Each path below is one point turned by a fixed rotation once a step. After each direction that follows a path, write how fast that rotation turns it, in degrees per step (0 if it stays still).
Each turn is a multiple of 5 degrees from 10 to 175, or 0.
Each row of a path follows its step; steps can be skipped.

step 7: [+2.74,+0.81,+0.61,-0.72,+1.44,-0.05,-1.36,+0.03,-2.50,+0.84,+0.88,-1.03,+0.97,-1.49,-1.28,+2.56,-0.81,-1.45,+1.14,-0.91,-1.62,-1.81,+1.67,-0.69,-0.87,-1.54,+2.03,-0.64,+0.63,+1.03,-0.77,-0.71,-1.14,-0.57,-0.61,+2.23,-0.53,-0.94,+1.52,-1.12,-0.25,+1.68,-1.16,+0.00,+0.61,-0.75,+0.33,-0.41,-1.72,+2.11,-0.29]
step 9: [+1.35,+0.98,-2.40,+0.72,+0.05,+1.61,+0.09,-2.22,+1.29,+0.71,+0.36,-2.08,-0.17,+1.40,-0.75,-0.11,-1.15,-1.55,+3.56,+1.84,-0.84,+0.25,+0.27,+1.31,-1.34,+0.06,+0.28,+1.01,+2.13,+0.18,-1.72,-1.10,-0.46,+1.74,+2.23,-1.78,-0.16,+0.19,-0.65,-0.99,+1.00,+1.04,+1.09,-0.05,+0.37,+0.94,-1.04,-1.32,-1.29,-0.45,-1.20]
step 12: [+2.15,-0.88,+0.81,+2.65,-1.03,+0.51,-0.95,-2.02,-1.26,+1.01,+1.27,-0.18,-0.98,-0.30,+0.31,-1.10,-2.11,+0.18,+2.67,-0.90,-1.78,-0.09,-0.95,-1.74,-1.06,+1.00,+1.25,-0.64,-0.23,-0.28,-1.88,+1.12,+0.20,-0.13,+1.51,+0.49,-2.04,-0.85,-0.08,-0.82,+0.49,+1.43,-0.64,-0.19,-1.17,-1.04,+0.65,-2.92,-1.08,-1.21,-2.04]
step 17: [+1.29,+0.64,-2.26,+0.01,-2.05,+0.82,-1.03,-2.17,-0.18,+0.94,-0.38,-0.12,-1.07,-0.12,-0.89,+2.50,-1.01,-1.44,+1.58,+1.48,+0.75,+3.12,+0.34,+1.01,-1.14,+0.61,-0.04,+1.67,+1.95,+0.09,-3.03,-0.88,-0.29,+0.96,+0.62,+0.14,+0.09,+0.82,-1.18,+0.06,-0.41,+0.63,-1.32,-0.12,-0.34,-1.11,-0.96,-2.98,+0.30,+0.92,-0.18]
step 18: [-0.06,+2.15,-0.94,+1.50,+1.13,+1.44,-0.49,-1.85,-1.74,+0.56,+1.62,+0.50,+0.93,-1.30,-0.59,+1.70,-0.52,-0.29,+2.36,+0.36,-0.97,-2.26,+0.24,+0.13,-0.11,-0.69,+4.10,+0.01,-0.36,-0.12,-2.12,-0.83,-0.29,+0.62,-1.68,+1.54,+0.34,+0.02,+0.40,+0.52,+1.77,-0.86,-1.32,-1.55,+0.99,+0.81,+0.92,-1.42,+0.77,+1.14,-0.87]
step 21: [+0.25,+1.22,-2.05,+0.58,-0.87,+1.11,-0.99,-1.43,-0.01,+0.19,+0.30,+0.16,+1.97,+0.64,-0.13,+2.50,+0.08,-0.52,+3.17,+1.77,+0.04,-0.43,+0.02,+0.50,-2.09,+0.81,+0.05,+1.48,+1.49,+0.63,-2.13,-2.49,-0.18,+1.83,+1.82,+0.07,+0.38,+0.16,-0.51,+1.08,-1.50,+0.91,-1.03,-1.24,+0.64,-1.90,-1.02,-1.19,+0.83,-1.91,-1.06]
step 25: [+0.37,+1.05,-0.40,+0.85,-0.66,+1.36,-1.45,-1.15,-1.05,+2.15,+0.48,+1.34,-0.06,+0.08,-0.41,+2.75,+0.27,-0.40,+3.11,-1.20,+1.02,-0.10,+1.89,-0.41,-1.32,+1.01,+0.90,+1.15,-0.11,-0.61,-0.76,-1.06,-0.24,+1.14,+1.07,+0.94,+0.24,+0.35,-2.35,+0.62,-1.66,+1.22,-3.19,-1.06,+0.90,-0.63,+0.99,-2.88,+0.29,-0.74,-0.40]
[-1.07,-0.08,-0.08,+0.28,+0.55,+0.02,-0.15,+0.00,-0.67,+0.34,+0.20,-0.06,+0.12,+0.07,+0.36,+0.41,+0.32,+0.09,-0.50,+0.37,+0.22,+0.10,-0.18,+0.09,-0.17,+0.16,+0.88,-0.02,+0.45,+0.42,+0.26,+0.24,-0.03,-0.23,+0.13,+0.77,-0.31,+0.20,-0.17,-0.79,+0.02,-0.17,-0.09,+0.14,+0.79,-0.49,-0.08,+0.21,-0.47,-0.07,+0.43] : 95
[-0.33,+0.18,-0.09,+0.23,-0.01,+0.10,+0.41,+0.26,+0.26,+0.33,-0.40,+0.01,+0.29,-0.42,+0.39,+0.41,+0.43,+0.10,+0.14,-0.11,-0.46,+0.19,-0.46,+0.81,+0.05,-0.20,-0.26,+0.22,+0.02,-0.09,+0.34,+0.02,+0.47,-0.05,+0.01,-0.18,-0.71,-0.61,+0.52,-0.05,-0.72,+0.15,-0.36,-0.92,-0.01,-0.20,+0.54,+0.53,+0.13,+0.63,-0.55] : 130
[-0.21,+0.32,+0.65,+0.63,-0.21,-0.41,+0.00,-0.49,-0.26,-0.04,+0.10,+0.33,+0.09,+0.40,+0.22,+0.25,+0.11,+0.45,+0.15,-0.31,+0.66,-0.22,-0.20,+0.09,-0.03,+0.53,-0.30,-0.87,-0.30,+0.01,+0.02,+0.49,+0.22,+0.22,+0.31,+0.19,-0.38,+0.00,-0.23,+0.66,+0.13,-0.12,-0.36,-0.50,-0.46,-0.70,+0.23,-0.26,+0.62,-0.68,+0.31] : 170
[+0.50,+0.41,-0.42,-0.49,-0.53,-0.71,-0.09,+0.09,-0.31,+0.49,+0.22,-0.34,+0.32,-0.53,-0.19,+0.32,+0.50,+0.07,+0.13,+0.23,-0.18,-0.27,-0.12,-0.15,+0.05,+0.26,+0.37,+0.50,-0.40,+0.69,+0.40,+0.37,-0.21,-0.03,-0.20,-0.34,+0.52,-0.39,-0.07,-0.54,+0.32,-0.21,-0.45,+0.05,-0.29,+0.11,+0.66,+0.26,+0.63,-0.43,+0.53] : 95
[+0.21,+0.43,+0.30,-0.20,-0.19,+0.56,+0.38,+0.06,-0.15,-0.17,+0.17,+0.09,+0.35,+0.35,+0.02,-0.48,+0.14,+0.18,-0.14,-0.09,+0.61,-0.74,+0.02,+0.18,-0.52,+0.05,+0.26,-0.11,+0.18,+0.10,-0.14,+0.40,-0.46,+0.19,-0.59,-0.01,+0.18,+0.07,+0.17,-0.39,-0.12,-0.34,-0.15,-0.72,+0.16,+0.38,-0.81,+0.04,+0.67,+1.17,+0.34] : 90
[+0.39,-0.21,-0.66,+0.64,+0.19,+0.26,+0.41,+0.02,-0.19,-0.10,+0.21,-0.28,-0.46,+0.20,+0.27,+0.06,+0.52,+0.17,+0.24,+0.05,+0.35,+0.31,-0.37,-0.36,+0.13,-0.49,-0.60,+0.08,-0.41,-0.07,+0.39,-0.04,+0.41,-0.01,+0.58,-0.02,-0.33,+0.44,+0.33,-1.06,+0.72,+0.21,+0.11,-0.23,-0.67,+0.24,-0.61,-0.01,+0.12,+0.02,+0.27] : 100
